Each named turn below is shown by a few rows before and after it. Which turns, in which order, take the first row of each later pair to the second? The first pair is answered.
K:
[ -5   1 -25  15  10  -7   4   9  -5 -13   1  -3   1  19  28 -12  37  14
   1 -11 -27 -13   1 -14 -11  29  -1  23] => [-12   0 -29  14   7  -7   1   9 -11 -11  -2  -1  -1  18  26  -8  33  14
  -5  -4 -29 -13   7 -12  -8  25   9  30]
[ 20  -8   9   9  12  -2   3  16  29  -2  -6   4  10  -5   8 -23  18  -2
  12 -28  15   7  -3   3   0  16 -23 -29] => [  1 -10   0   7   8 -10  10  20  27  -2 -18  17   7  -3  14 -27   8  -6
  20 -26  17   1   9  12 -10  28   3 -14]
[ -6   2  -5   1  -6  -3  -9   7  -4   8  -5  -5  -7  -3  -8  -1  -6  11
 -16   8  -1   3  -6  -3   6  -8   1  -6] => [  1   3  -1   1  -3  -2  -8   7   0   7  -1  -8  -5  -4  -7  -2  -2  11
 -14   2   0   5 -12  -5   7  -8 -11 -11]
[  9   7   2  -5   5  14 -20  -2   3   3  13 -12   4  -6 -11  13  23   5
   8   1  -4   3  -5  -7  14 -16 -16   0] => [ 11   8   5  -7   8  10  -9   1  12  -1  13  -7   6  -5  -3   6  27   2
  23  -9   1  -1 -10  -4   5  -5 -19  -3]
M:
[-11  -3  -4  -4   3   2 -11   1  -9   2 -11   5  -6 -11 -11   7  -3   1
  -6  15  -2   4   9  -2   8 -11  17  11] => [ -8  -1  -4  -1   2   5 -13  -4 -12   4  -7  -2  -5  -8 -11   7   1   5
 -14  16  -6   4   4  -7  13 -14   5   9]
[-23  11 -14   2 -10  -2 -14 -20 -15  -3   3  -3 -15  14   1  -6  20  19
   9  25  -6   2  19  14   7   9  -3   8] => [-12   9 -10   7 -10  -1 -11 -21 -15  -3  10  -9 -12  18   1 -10  22  23
  -4  23  -8   6   8   8  11  10 -23  -2]
[-14  -1   1  -7  -9 -11 -13  13   2  18 -12  19 -15 -13  -4  15   1 -21
  23  -1   3 -14   8  11  -2  -1  37  -1] => [-21   6  -9  -5 -13  -3 -27  -1  -6  19  -9   3 -15 -10  -1  21  10  -9
  16  10  -9 -17  10   2  11 -11  30   4]
[ -2  -2   5  13  -5  -7  17  26  -1  16 -11  11  -7 -16  -6   4 -22 -16
   0  11  10   6  -1   5   0   6  21   7] => [-12   2  -3  13  -8  -3   7  19  -6  18 -13   6  -9 -18  -6   9 -18 -12
   4  18   3   3   6   2   6   0  28  14]
E:
[  2  -7   9  -1  11 -13  21  24   0  -1  -7  18   9  -8  -4  -5 -13  -9
  -2  -4  10  -4   4  15 -18  -4   4  -2] => [  6  -6  14  -3  13  -7  10  25  -3   1  -3  15   8 -15 -14   3 -12 -10
  -7  -1  10   0   7  14 -12 -18   6  -5]
[  5   9 -16  -4   9   3 -18   0   2   0  -2 -19  -4 -17  -2   0  22  23
  34 -13  16 -17  19  -3   7 -11  -3  -6] => [ -2   9 -22  -2   6   5 -23  -5  -4   3  -4 -22  -6 -14  -2   3  20  27
  25  -5  10 -17  22  -5  13 -14   1  -2]
[ 22   0  13  -6  10   6   2   4  22  -4  12  -1   6  -7   1  -2  23  -5
  30 -26  12   1 -15  -4  -3  -6 -20 -18] => [ 20   1  12  -7   6  16 -23  -3   6   4  14 -11   2 -15 -15  16  19  -1
   7  -6   3   8  -4 -10  16 -34 -11 -15]
H:
[  0 -13   8   4   3 -13   5  -2  -9 -14  10   7  -2   4  -6   0   2 -12
   4  -2  18   7  -4   0  -7  12   3 -14] => [  0 -16   9   5   2 -12   2  -2 -13 -11  10   6  -2   4 -10   2  -2 -11
  -8   3  16  10  -2  -1  -4   8   4 -15]
[ 17   5  24   8   7 -15  18   9  -1  -4  13   8  16  -8  14   7 -11  -8
 -22  -4  -8   9 -17   1  11   4 -10   0] => [ 18   6  24   8   7 -12  14   6  -1  -4  16   5  16 -10  13   9  -7  -7
 -22  -2  -9  10 -18  -2  14   1 -13  -1]
[  0   1   1   8  -3   6 -19  -3  -9   2 -11  -6  -6  -4  -3  17  -8   2
  -7   5  -6   9   8  -4  16 -17   4  -8] => [  2   9   2   4   1   9 -20  -6  -1  -2  -7 -10  -3  -7   4  17   5   2
  14  -2  -6   3   6  -6  15 -15  -2 -10]
Then:
(two turns a pair)
[-38   8 -10  -7  -7  10 -17 -11 -19   9 -17  -6  -4   0   2  15  -5  13
  11   1 -11  -5  28  -7  13 -19  31  26] => [ -4  12   7  -4   2  22 -25 -17 -12   9   7 -27   3  -3  -3  19  15  19
   1  -9 -11   5   5 -22  27 -35 -20  -1] | K, K
[ 18  -6  14   2  -1 -11 -10  -8  21 -39  24   3  -3  25   1   7  14   2
  10 -12   3 -16 -24  13  -6  18 -37   7] => [ 27  -8  29  -5   6  -4 -25   0  20 -34  28  10  -5   6 -19  23  11  -7
  11 -11  10  -8 -13  18   0  -5 -19   1] | M, E
[-10  -6 -20  21 -24 -11  -3  15 -11 -11 -13  22 -15   3 -25  -6 -22  -4
 -35  24 -11  23  16  -4   7   9  39  23] => [  1  12 -22  19 -20  10 -32  -8 -14 -11   6 -10 -12  -4 -25  10  10  12
 -27  28 -27  19   9 -24  31 -18   9  16] | M, H
[ 21   3   3  28  -4   1 -15  15  -8  17   9 -21   9  -6  -4  -9   5   1
 -18 -18   0   3 -12  -3  15 -25 -12 -12] => [ 17   5  -3  30  -6  -2  -6  11  -6  13   8 -24  11   4   8 -18   7   5
 -15 -20  -3  -1 -18  -5   9 -12 -22  -9] | E, K
[  1  15 -14  -1  25  16   4 -16 -16 -19  16 -26  11   9   5   3  15 -15
 -21   0  13 -19  10 -15   8   7  -2 -11] => [  5  17 -10  -4  29  16   7 -12  -9 -22  17 -21  13   5   6   3  18 -20
  -6  -9  19 -20  10 -12   3   9  -1 -14] | H, E
[ 17 -11  22   2   1  -7  -1  15  -9   4   4   3   5  -5 -16  -1 -14 -15
 -26   8  11  29  -8  -2  -2 -11   0  -8] => [  5 -12  13   6  -4 -10   1  12 -15   6  -4   5   2   1 -13  -2 -22 -12
 -32  17   6  26  -3   0  -3  -5  10   2] | E, M
[  8 -17   9  -5  -7  -1   2  -3 -20   6   4  -5   1  -1 -14  -3 -18   0
 -42  16   7  13  -5   1   6  -3  -1  -4] => [ 15  -9  14  -9  -2   8 -10 -10 -17   5  13 -14   4  -9 -16   4  -4   2
 -31  13   5  13  -7  -5  13 -15 -11 -10] | M, H
[ 25   4  20   4   0  -3   0   3   3  -3   5   0  -3 -12 -13 -18   2  -6
  -3 -20  10   8 -12  -6 -17  -6 -12  -6] => [ 15  -3  16   6  -3 -10   6   9   0   0  -4   9  -7  -8 -14 -21 -12  -9
 -12 -15  11   9  -6   1 -21   0   4   1] | K, H
[  4   7  19 -13   8 -10 -17  11  -2  -6  -1  17 -12 -26 -15   3  -7  -7
  10  13   0  10   6   8   8 -17  28   7] => [ -9   7   4  -6  -3  -9 -20   0 -14  -2  -4   7 -15 -14 -11   1 -10   5
 -12  28 -14   9   7   3  16 -16  25  17] | K, E
[ 4 -4  4 -3  3 -6  4  6  4  3  1  2  3  4  4 -5  1 -7  3 -4  0 -1 -3 -1
 -6  4 -6 -5] => [  4  -7   4  -1   1  -5   1   5  -1   5   1   1   2   5  -1  -3  -4  -6
 -10   2  -1   2  -2  -1  -2  -1  -6  -4] | H, H
[ -1  20 -16   8  -3   7   2 -20   1  -6   4 -16  -1  12  15  -6  19   9
   7  -4  -9 -13 -11  -7   0   7 -27  -4] => [  3   9  -9   9  -1  -6  23  -4   7  -8  -2   0   0  17  15 -19   3   0
   2 -12   3  -8 -15   2 -14  24 -24  -8] | M, H
[  4  -5  14  -2   6  -2  -6  21   4  -4  -4   8 -14  -4 -13   6  -1  -3
  -3  -5   8   2   8   7  -3  -7  17  13] => [ -1   1   9  -2   5   3 -15  13   1  -4  -2  -1 -15  -6 -12  12   8   3
   0   0   2  -2  11   2   4 -14  17  16] | M, H
[-26  25 -16  12   9   3 -10 -15 -26  -1   9 -16   0 -16 -10  14   9  13
 -13  32 -17  -8  32  -2  42 -10 -17   8] => [ 12  10   9  19  16  -8  17   4 -12  -3  21  -9   9  -8 -12  -6  -1   3
 -37  11   0   7   1  -1  30   4 -58 -24] | M, M
[ -4  -7  18 -14   2  22   0  11   1   4   7  -1 -10 -16 -31  18  -4  13
  -9  13  11  15   2   0  22 -28  13  -7] => [-17  -8   0  -4  -9  17   7   0 -10   5   2 -10 -11   5 -19   6 -11  25
 -33  26  -2  12  -4  -5  25 -14   1   3] | E, M
[-18  14 -26   6 -12   9  14  -2 -16 -12   6  -6  23  26  -4  11   6  -2
 -20  28  -2   2   5  -1  19 -22  -4  -1] => [-11  23 -23   1  -6  13  16  -6  -2 -19  14 -11  28  22   5   8  25  -1
   6  15   0  -4  -3  -5  15 -18 -20  -7] | H, K
[-22 -11  -9   1  -3  -7   9 -13   1  14  -4   0  16  26  -4  -4 -22   7
 -15  11  -9   1   3  19 -16  32  17   6] => [-15 -12  -7   4  -4  -2   1 -15  -4  18   1  -9  17  25 -12   1 -22  10
 -35  18 -13   7   1  14  -6  20   6   1] | K, M
[ -7  10  11   0  12  -6 -10  11  10   4  10 -16   0   2   8  29  19   8
   6   2   8   1   7  -8   4   0  -5  -8] => [ -6   8  10   3   9  -7  -9   8   6   5  12 -20   1   8   8  26  16  10
  -7   5   5   4   3 -10   6   1 -12  -9] | E, M
[-10  -9  -7   5  -3  -6  10   1  -8  11  -2  -2  -1   4  -1  -7  -8   5
 -17  10  -4   1   4  -2   6   3  -1  -2] => [ -4  -8  -5   6  -1  -7  15   2  -3   9   2  -2   1   6   2 -12  -5   4
 -12   4  -3   1  -3  -3   3   8 -12  -6] | K, E
[  3   8  16  15  21 -14   3  13  -3  15   1  11  15   8  -5  -6 -25  -6
  -3   1  19  10  23  32 -21  -5  12 -13] => [-16  18  -1  13  15  -6 -16  -4 -13  16  -2   0  11   7  -3   6 -16   5
   3  16   5   1  37  26  -9 -16  25   3] | M, M
[  2   9   8 -16  10   1  -9  10   5  -1  -5  11  -5 -11   0   7  12 -10
  27  -6   8   3   8   6   0 -11  15  -4] => [ -4   4   5 -13   5  -1 -12  11  -4   3 -10  13  -9  -9  -7   9   0 -10
  11   3   5   7  13   9   3 -15  25   1] | H, E
[ 16  10  10  -7   7   8  -4  -3  13  -8  16 -15   6  -3   6   2  33   5
  20 -13   2   2 -12 -13   7  -4 -37 -14] => [ -6  -6   4  -4   1 -16  28  18  15  -8  -8  19   3   8  14 -17   2  -8
  20 -15  14  -1  -2   8 -22  31  -1   2] | K, H
[ -5   9  -1  15  20 -18  11   5   3  10   2   0   5 -14   1  -7 -25 -23
  21 -21  13   9 -33  -3  -6  29   3 -19] => [-24   5 -12  16  11 -17   1   3 -14  17  -9   4  -2 -13  -8   1 -40 -21
   3  -1   6  10 -13   1   0  20  33  -2] | K, K
[-13  -6  -3 -16   4   7  -1  -4  -5   7  -6  -2   5   3  12   2  10  11
  16  -6 -12  -3   4  -5  -7   6   4   5] => [-11 -11   1 -16   5   3   7   3  -4   8  -9   6   4   3  10  -3   1   5
  13  -9  -6  -2   4   1 -13  11  10   4] | E, H
[ 12   5   9   1   9  -6   7  12   8   4  -2   7   4  -6  -6  -2  -2 -16
  16 -13  26   1   5   9 -13   5  16 -10] => [-7  9 -6  0  1 -1 -9  2 -3  7 -9  2 -2 -8 -6  8 -3 -9 13  3 14 -4 20  6
 -4 -4 36  5] | K, M
[ -2  23  -9 -11 -12 -17  22   3 -20  -5 -28  -5 -11   1  19  -9 -33  14
 -18  -3  -7  12  22 -25   2  -1  -1  23] => [  4  23  -7  -9 -12 -17  23   3 -19  -5 -25  -8 -10   2  19 -11 -33  15
 -24  -4  -7  15  17 -27   4  -1 -12  19] | M, M
[ -6  20 -24  -4  -1  29 -20 -22  10   9  -6 -20 -19 -17   9  16  45  -8
  26  -3  -5 -19  -4   6  -5 -28   7  16] => [-23  12 -30  -4  -6  19  -8 -14   8   9 -21  -1 -22 -12  11   9  28 -14
  28  -1   0 -21   7  18 -17 -13  35  28] | H, K
[  0  -7  11  -3   4  -6  17  20  11   2 -11  26   6 -11   7 -16  -3  -2
  23 -23  11   2   0  13 -21  18  12   4] => [  3 -18  14   2  -1  -6   9  26  -3  10 -13  27   3 -10 -11 -11 -22  -3
 -14  -9  11  15   3  15 -13   4  20   2] | H, E
[ 19  -9   8   7   0   6 -14  -3  -3   8  11  -6   3   3 -11   4   3   4
 -27   9  -3   1  -2  -8  10 -11 -17  -3] => [ 14  -8   1  11  -2   2  -2  -5   0   4   9  -9   4  13   2  -7   6   8
 -24   5  -6  -4 -10 -10   3   5 -28   0] | E, K
[  5   1   7  14   8  10  -8  -4  -7  10  -3 -11  -6  11  -8   4  -5   3
 -19   1   6   6  -2  -7  13  -9  -9  -8] => [ 11   5  11  11  13   7   3  -3   5   4   0 -10  -2  12   2  -3   5   0
   2 -14  12   1  -9  -7   3   1 -19 -13] | K, H
[  5  -6   6   2   7 -10  21  11   8 -10   0  10   6   4   3  -5  -2  -7
  -5 -11   9   9 -11   0  -9  20 -15 -10] => [-14  -7  -2  -2   2 -11  13  11  -2  -7 -12  18   0   0  -2   3 -13  -9
  -2   1   7   5   9   7  -8  15  21   7] | M, K
[ 13   4  10 -10   5   5  -8  -5  -2   8  15  -6   2  -6  -5  10  11   0
  -2  -1  -2   8   0  -3   8 -19  -7  -3] => [ 10   5   7 -10   3   5 -10  -8  -4   9  14  -9   2  -5  -3  10  10   3
  -4   2  -5   6   1  -4  11 -20  -5   0] | K, E
[ 21  -9  25  -9  11  -3 -15   0 -10  -4   9  -8   6 -10 -27   5   7 -13
  22  -7   9 -17 -14  -6  19 -21  -8 -23] => [ 17 -14  17  -1   1  -3 -19  -6 -23   2   8 -17   3   1 -28   5  -2  -5
  -9   9  -1 -12 -15 -11  28 -25 -13 -19] | E, M
[  7  -5  25   3  -5   3  -7  -2  -7   7  -4  -4   4 -17  -3   0   5  -6
  -8   8  -3   8  -8   4   6 -19  -9 -16] => [  9  -4  27   2  -1  -3   5   3   4   2  -4   3   6 -16   6  -8   8  -9
   7  -3   4   4 -13   7  -5  -7 -12 -18] | K, H
[ -1  -1  14  19  -3  -3   3  17   9 -10   3  28  10 -22   6   1   5  -4
  25   9   1 -14  -4  11  -9 -15  14   0] => [ -4  -7  13  22  -7  -3  -1  19  -1  -5   0  29   7 -22  -1   2  -6  -3
   7  19  -1  -8   1  13  -5 -21  22   2] | H, E
[  7 -11   4   5   1 -31  30  13  11   3  -9  18  -3   7  -1  -8  -9 -10
  -1  -6  22  19  -5  19 -11   3  12 -14] => [ 17  -7   5   7  -3 -13  -1  -2  -3  10   5  -7  -4   2 -18  12   0   2
 -29  12   8  28  -5   5  18 -32  -4 -21] | H, H
[ 14   4   3  -6  -5   0   5   3   4   1   0 -10   3   9   3   1   2   5
   3  -5   1  -8  -8  -9   3   5 -22  -3] => [  6   4   0  -8  -5  -5  11   7   7  -1  -7  -1   2   9   7  -2  -1   3
  15  -7   5 -11  -3  -3  -5  14  -8   3] | K, M
[-12 -12   2   1  -8   1  -6   3 -12   5  -2   7  -7   6  -8  11 -17   1
 -26  13  -4   3  12   6  13 -10  18   3] => [ -3   9   4  -7   2  13 -17 -12   3  -3  13 -10  -2  -3   3  17  18   6
  16  -1  -8  -8   6  -4  18 -16  -3  -3] | H, H
[  2  -5   1   0   3  15 -26  -3  -8   2  -2 -23  -6   0 -14   4 -13   5
 -30  10  -1  11   0  -1  25 -22   6   0] => [-11   7 -14   0   1  18 -24 -19  -3  -4  -2 -35  -4   6   6   0   6  14
  -6   8 -11  -3  -3  -7  24 -11  -4   9] | H, E
[ -6   1  -1  -6   5  -8   1  12  14  -2   1  19   0 -16  12   2   1 -11
  31  -3  19  -6  -4  19   0   1   9   1] => [-17   6 -11  -6  -1   0 -16   2   2   3  -2   9  -4 -17  10  13   3  -3
  23  12   7  -8   6  14  13 -12  18  12] | M, K
[ -1  14  13 -17  12  -7  -5   4  19 -14   3   8   3 -25   4   7  11  -5
  45 -17  12 -11   7   5  -5   2  22   7] => [-16  11   2 -15   5 -11   0   4  12 -12  -7  13   0 -19   7   4   1  -3
  38  -9   9 -14  14   9  -9  10  36  18] | M, H
